[[ 56   4  16   7 -23 -40  49  43 -76 -83  53 -40 -64  50 -15 -53]
 [ 54   2  19   7 -19 -42  48  48 -76 -83  55 -39 -60  48 -11 -51]
 [ 55 -16  42   8   5 -56  32  73 -74 -71  64 -42 -40  51  16 -36]]
->
[[ 56  54  55]
 [  4   2 -16]
 [ 16  19  42]
 [  7   7   8]
 [-23 -19   5]
 [-40 -42 -56]
 [ 49  48  32]
 [ 43  48  73]
 [-76 -76 -74]
 [-83 -83 -71]
 [ 53  55  64]
 [-40 -39 -42]
 [-64 -60 -40]
 [ 50  48  51]
 [-15 -11  16]
 [-53 -51 -36]]

[[   5  -62  -86    2   62  -57]
 [  41  -13   37  -60   15  -72]
 [  51   23   44   39  -72    8]
 [  22  -28 -107   52   71  -41]
 [ -39   25  -55   -6   20   20]
 [ -12  -49  -49  -36   51  -61]
 [  -8  -45   16  -74   22  -37]
 [   6  -79    7   12  -20   25]
 [  20   -8  -90   90   17   -9]]
->
[[   5   41   51   22  -39  -12   -8    6   20]
 [ -62  -13   23  -28   25  -49  -45  -79   -8]
 [ -86   37   44 -107  -55  -49   16    7  -90]
 [   2  -60   39   52   -6  -36  -74   12   90]
 [  62   15  -72   71   20   51   22  -20   17]
 [ -57  -72    8  -41   20  -61  -37   25   -9]]

[[-18  77 -75  40  10  54 -81 -49  -6]
 [  3  77 -32  -7   0  11 -26 -40  32]
 [ 18  86  31 -83 -22 -50  67 -30 101]
 [ 48   6  43 -45  -6 -49  42   6  35]
 [ 14  30  60 -84 -24 -63  94   0  81]
 [ 63  39  33 -51  -5 -51  30  -9  49]
 [ 75 -55   9  31  22 -13 -42  26 -58]
 [-70 100 -28 -34 -22  19  25 -49  76]]
->
[[-18   3  18  48  14  63  75 -70]
 [ 77  77  86   6  30  39 -55 100]
 [-75 -32  31  43  60  33   9 -28]
 [ 40  -7 -83 -45 -84 -51  31 -34]
 [ 10   0 -22  -6 -24  -5  22 -22]
 [ 54  11 -50 -49 -63 -51 -13  19]
 [-81 -26  67  42  94  30 -42  25]
 [-49 -40 -30   6   0  -9  26 -49]
 [ -6  32 101  35  81  49 -58  76]]

[[-35  34  -2  35  -2 -34 -97 -24  58  44 -42]
 [-17  36 -27 -14  18 -49  27 -17  16   6 -48]
 [ -4  64 -38 -25  -8 -35   8   7  42  13  33]
 [ 31  41 -34 -28  -9  22  37  -5  41  11  17]
 [ 25  38 -15 -19 -31  33  26 -34  10  -1  36]
 [ 22  33 -35 -31 -30  27  21 -12  13  -7  41]
 [ -4  14 -34 -21 -47  17  12 -23   9  -7  34]]
->
[[-35 -17  -4  31  25  22  -4]
 [ 34  36  64  41  38  33  14]
 [ -2 -27 -38 -34 -15 -35 -34]
 [ 35 -14 -25 -28 -19 -31 -21]
 [ -2  18  -8  -9 -31 -30 -47]
 [-34 -49 -35  22  33  27  17]
 [-97  27   8  37  26  21  12]
 [-24 -17   7  -5 -34 -12 -23]
 [ 58  16  42  41  10  13   9]
 [ 44   6  13  11  -1  -7  -7]
 [-42 -48  33  17  36  41  34]]

[[  5 -28  46  33  -8 -58 -58 -17 -48  -1  95  44]
 [-41  25  52 -42 -55 -55 -46  65 -17   1 -37 -48]
 [ 36  12 -70 -54  72 -62 -54 101  50 -73 -47 -17]
 [ 48  24 -81 -32  54  17  17 -14  28 -51  76 -48]
 [-58  -2 -35 -57 -42 -32 -40  64 -20   2 -40   4]
 [ 36   4  48  56 -34  55  37  -4  54  32  83  17]]
->
[[  5 -41  36  48 -58  36]
 [-28  25  12  24  -2   4]
 [ 46  52 -70 -81 -35  48]
 [ 33 -42 -54 -32 -57  56]
 [ -8 -55  72  54 -42 -34]
 [-58 -55 -62  17 -32  55]
 [-58 -46 -54  17 -40  37]
 [-17  65 101 -14  64  -4]
 [-48 -17  50  28 -20  54]
 [ -1   1 -73 -51   2  32]
 [ 95 -37 -47  76 -40  83]
 [ 44 -48 -17 -48   4  17]]

[[ -5   8 -79  37 -20 -10 -39  61  -6  21]
 [-43 -64  -7  62 -10   8  25  43 -26  20]
 [ 56 -47 -53  54  -6 -19  -6  42 -26 -38]
 [  5 -14  19  46  -3 -59 -48  64  33 -21]
 [ -9  26 -29  97 -14  33   4  30  -1  -2]
 [  0  41 -43  40  -9 -23 -57  67   8   1]
 [-50 -70 -49  23 -16   9  23  59 -21  40]
 [ -2 -21  35  68   2  30 -60  42  26  14]]
->
[[ -5 -43  56   5  -9   0 -50  -2]
 [  8 -64 -47 -14  26  41 -70 -21]
 [-79  -7 -53  19 -29 -43 -49  35]
 [ 37  62  54  46  97  40  23  68]
 [-20 -10  -6  -3 -14  -9 -16   2]
 [-10   8 -19 -59  33 -23   9  30]
 [-39  25  -6 -48   4 -57  23 -60]
 [ 61  43  42  64  30  67  59  42]
 [ -6 -26 -26  33  -1   8 -21  26]
 [ 21  20 -38 -21  -2   1  40  14]]

[[ 85 -59 -90 -52  78 -59 -10 -90 -70  -5   9]
 [ 57  -5   2 -44  22  28  26 -18 -45  -9  56]]
->
[[ 85  57]
 [-59  -5]
 [-90   2]
 [-52 -44]
 [ 78  22]
 [-59  28]
 [-10  26]
 [-90 -18]
 [-70 -45]
 [ -5  -9]
 [  9  56]]
---
[[-16 -15  37]
 [ 31  16 108]
 [ 65 -32 -70]
 [-18  75 -43]
 [-64 -87 -36]
 [ 60 -41  64]]
->
[[ 37 108 -70 -43 -36  64]
 [-15  16 -32  75 -87 -41]
 [-16  31  65 -18 -64  60]]

[[-31  14  15  18]
 [ 83  17  18 -56]
 [ 16  66  -1  -1]
 [ 58  -4  20 -28]
 [ -4 -20  16  40]]
->
[[ 18 -56  -1 -28  40]
 [ 15  18  -1  20  16]
 [ 14  17  66  -4 -20]
 [-31  83  16  58  -4]]

[[ 74 -56]
 [ 21   6]
 [ 14  65]
 [ 71 -71]
 [-78 -34]
 [ 49  55]
 [-65 -30]
 [-88 -28]]
->
[[-56   6  65 -71 -34  55 -30 -28]
 [ 74  21  14  71 -78  49 -65 -88]]

[[  1  21  54  36  71 -41  -3]
 [-33  69  56  13  55 -53  79]]
->
[[ -3  79]
 [-41 -53]
 [ 71  55]
 [ 36  13]
 [ 54  56]
 [ 21  69]
 [  1 -33]]

[[ 47 -83 -27]
 [ 30  41  68]
 [-89  70 -13]
 [ 49 -54   7]
 [-17   5   2]
 [ 10  47  45]
 [ 47 -80 -15]]
->
[[-27  68 -13   7   2  45 -15]
 [-83  41  70 -54   5  47 -80]
 [ 47  30 -89  49 -17  10  47]]

[[ -5   0  44]
 [ 49 -85 -26]
 [ 11 -86 -65]
 [  2  41  49]]
->
[[ 44 -26 -65  49]
 [  0 -85 -86  41]
 [ -5  49  11   2]]

[[  0 -38  27]
 [  0  98   0]
 [  4 -13  -8]
 [ -9  -3   6]
 [ 31  58   1]
 [ 42  90   0]
 [  9 -46   0]]
->
[[ 27   0  -8   6   1   0   0]
 [-38  98 -13  -3  58  90 -46]
 [  0   0   4  -9  31  42   9]]

[[ -3 -21 -51 -13  21 -12  -9  12   4 -22   2  -2 -11 -26]
 [-28  -9  22 -34  22  10 -88  -6  27  -9   3  11   9  20]]
->
[[-26  20]
 [-11   9]
 [ -2  11]
 [  2   3]
 [-22  -9]
 [  4  27]
 [ 12  -6]
 [ -9 -88]
 [-12  10]
 [ 21  22]
 [-13 -34]
 [-51  22]
 [-21  -9]
 [ -3 -28]]
